In the data rows, 50 means zero.
Here are some numbered points:
tensor([51, 52, 50, 39, 55, 80, 59, 58]) 0
tensor([45, 49, 54, 78, 37, 28, 42, 49]) 1
tensor([36, 48, 54, 70, 51, 43, 46, 45]) 2
tensor([62, 42, 35, 37, 34, 36, 39, 32]) 3
tensor([70, 55, 46, 59, 55, 53, 50, 41]) 4
tensor([38, 55, 58, 88, 55, 55, 49, 51]) 5
tensor([66, 66, 71, 63, 73, 68, 72, 76]) 6
tensor([71, 66, 69, 50, 64, 79, 72, 74]) 7
tensor([55, 40, 37, 26, 31, 39, 41, 42]) 8
tensor([62, 44, 40, 40, 38, 40, 37, 38]) 9
tensor([9, 53, 71, 50, 60, 69, 63, 74]) 10
tensor([52, 50, 44, 56, 66, 60, 49, 26]) 11
tensor([65, 48, 46, 31, 30, 39, 46, 50]) 12
tensor([36, 28, 28, 37, 36, 21, 25, 23]) 13
tensor([67, 69, 77, 53, 39, 65, 68, 78]) 14
tensor([47, 46, 44, 49, 54, 45, 41, 44]) 15
tensor([55, 44, 43, 31, 35, 40, 44, 47]) 16
tensor([65, 40, 29, 37, 42, 39, 37, 22]) 17
tensor([40, 46, 35, 37, 41, 43, 53, 39]) 18
tensor([59, 53, 46, 56, 74, 65, 54, 38]) 19
tensor([73, 57, 71, 71, 84, 33, 46, 63]) 20
tensor([51, 48, 47, 64, 57, 47, 48, 45]) 21
tensor([71, 64, 51, 63, 79, 79, 65, 43]) 22
tensor([42, 37, 42, 42, 43, 38, 37, 38]) 23
tensor([64, 52, 52, 50, 63, 31, 48, 46]) 24
tensor([51, 60, 66, 65, 45, 50, 61, 67]) 25
tensor([54, 57, 66, 85, 74, 38, 47, 60]) 26
tensor([81, 57, 58, 61, 76, 47, 49, 55]) 27
tensor([34, 46, 43, 34, 34, 37, 46, 47]) 28
tensor([56, 39, 46, 41, 35, 40, 37, 44]) 29
tensor([21, 45, 47, 43, 47, 52, 56, 54]) 30
tensor([57, 53, 40, 45, 47, 50, 57, 44]) 31
tensor([57, 51, 51, 30, 40, 40, 53, 63]) 32
tensor([26, 42, 50, 50, 49, 34, 47, 59]) 33
tensor([40, 40, 31, 53, 36, 54, 39, 30]) 34
tensor([64, 67, 78, 56, 34, 66, 69, 83]) 35
tensor([47, 47, 41, 41, 47, 49, 49, 42]) 36
tensor([40, 34, 38, 47, 58, 49, 36, 36]) 37
tensor([84, 71, 62, 63, 59, 64, 70, 67]) 38
tensor([48, 50, 47, 20, 38, 60, 54, 56]) 39
tensor([53, 49, 44, 70, 65, 56, 45, 31]) 40
tensor([15, 46, 56, 45, 52, 59, 58, 63]) 41
tensor([65, 71, 77, 62, 67, 67, 76, 85]) 42
tensor([79, 58, 69, 65, 84, 36, 45, 62]) 43
tensor([29, 46, 41, 32, 33, 38, 46, 46]) 44
tensor([44, 51, 47, 47, 45, 82, 55, 50]) 45
tensor([64, 39, 29, 39, 44, 40, 36, 26]) 46
tensor([66, 49, 39, 11, 58, 72, 57, 59]) 47
tensor([66, 41, 34, 28, 31, 36, 39, 38]) 48
tensor([40, 40, 38, 48, 44, 36, 36, 36]) 49
tensor([36, 47, 50, 53, 47, 53, 50, 52]) 50
tensor([51, 65, 68, 63, 65, 53, 64, 66]) 51
tensor([39, 45, 54, 44, 45, 35, 46, 58]) 52
tensor([61, 60, 60, 60, 75, 60, 61, 59]) 53
tensor([42, 43, 45, 36, 34, 38, 44, 46]) 54
tensor([51, 49, 42, 46, 50, 58, 49, 41]) 55
tensor([27, 40, 46, 73, 45, 35, 34, 29]) 56
tensor([52, 48, 40, 42, 65, 58, 49, 42]) 57
tensor([57, 45, 49, 43, 37, 46, 43, 48]) 58
tensor([35, 45, 42, 58, 42, 79, 48, 40]) 59
tensor([72, 65, 51, 64, 62, 66, 62, 54]) 60
tensor([75, 72, 78, 61, 67, 77, 75, 78]) 61
tensor([24, 41, 46, 52, 43, 50, 45, 51]) 62
tensor([43, 43, 52, 37, 56, 25, 44, 51]) 63
tensor([69, 51, 36, 14, 65, 75, 58, 54]) 64
tensor([56, 58, 50, 53, 48, 62, 59, 50]) 65
tensor([31, 50, 53, 79, 42, 75, 51, 44]) 66
tensor([39, 51, 48, 80, 52, 57, 46, 43]) 67
tensor([40, 44, 40, 42, 46, 41, 46, 45]) 68
tensor([35, 33, 32, 44, 42, 28, 30, 29]) 69
tensor([46, 46, 46, 54, 61, 53, 46, 45]) 70
tensor([60, 54, 50, 62, 63, 61, 51, 40]) 71
tensor([60, 67, 64, 54, 66, 64, 69, 75]) 72
tensor([38, 46, 45, 60, 58, 47, 48, 41]) 73
tensor([57, 56, 53, 44, 40, 55, 56, 55]) 74
Which point above is nearest to each new point? Its number follows each.
tensor([18, 49, 64, 47, 56, 63, 57, 66]) 41
tensor([45, 44, 49, 74, 47, 23, 38, 40]) 1
tensor([32, 47, 46, 50, 55, 55, 54, 48]) 50
tensor([21, 47, 59, 45, 51, 57, 55, 63]) 41
tensor([38, 42, 49, 85, 35, 12, 32, 38]) 1
tensor([43, 47, 48, 47, 45, 37, 46, 54]) 52
tensor([39, 50, 56, 43, 44, 55, 54, 61]) 50
tensor([52, 50, 49, 48, 49, 49, 43, 49]) 15
tensor([46, 29, 25, 35, 35, 20, 24, 18]) 13
tensor([44, 42, 47, 70, 36, 19, 35, 39]) 1
tensor([50, 53, 52, 44, 40, 50, 55, 58]) 74
tensor([27, 39, 44, 68, 47, 33, 37, 37]) 56
tensor([47, 44, 48, 46, 54, 47, 44, 46]) 15
tensor([33, 43, 47, 18, 31, 54, 48, 57]) 39
tensor([27, 42, 45, 58, 49, 49, 43, 46]) 62
tensor([43, 40, 40, 52, 49, 36, 36, 35]) 49
tensor([60, 53, 48, 22, 59, 45, 57, 59]) 32
tensor([50, 46, 50, 49, 50, 49, 41, 48]) 15
tensor([87, 69, 61, 62, 63, 70, 66, 62]) 38
tensor([14, 57, 76, 55, 63, 72, 64, 76]) 10
tensor([36, 43, 47, 70, 22, 26, 37, 39]) 1
tensor([49, 49, 43, 33, 45, 55, 54, 47]) 36
tensor([52, 45, 35, 44, 27, 65, 43, 31]) 34
tensor([57, 54, 54, 63, 83, 60, 57, 55]) 53
tensor([81, 73, 60, 69, 72, 66, 70, 65]) 38
tensor([70, 61, 55, 58, 61, 62, 59, 52]) 60
tensor([35, 42, 46, 66, 46, 39, 39, 34]) 56
tensor([42, 47, 48, 18, 34, 58, 52, 58]) 39
tensor([46, 44, 50, 78, 45, 16, 35, 39]) 1
tensor([54, 56, 70, 32, 40, 28, 55, 70]) 32
tensor([47, 48, 52, 67, 60, 41, 45, 48]) 21
tensor([23, 36, 43, 68, 41, 28, 34, 37]) 56
tensor([31, 34, 24, 56, 68, 39, 35, 25]) 37
tensor([52, 47, 49, 22, 39, 59, 52, 60]) 39
tensor([41, 49, 49, 44, 40, 90, 55, 53]) 45
tensor([41, 49, 54, 71, 51, 48, 45, 40]) 2
tensor([43, 38, 37, 50, 62, 52, 39, 35]) 37
tensor([36, 33, 39, 43, 54, 46, 37, 39]) 37
tensor([40, 41, 41, 43, 42, 41, 43, 46]) 68
tensor([82, 65, 68, 62, 67, 68, 65, 63]) 38
tensor([61, 58, 55, 45, 47, 56, 58, 56]) 74
tensor([20, 45, 49, 42, 46, 53, 54, 56]) 30
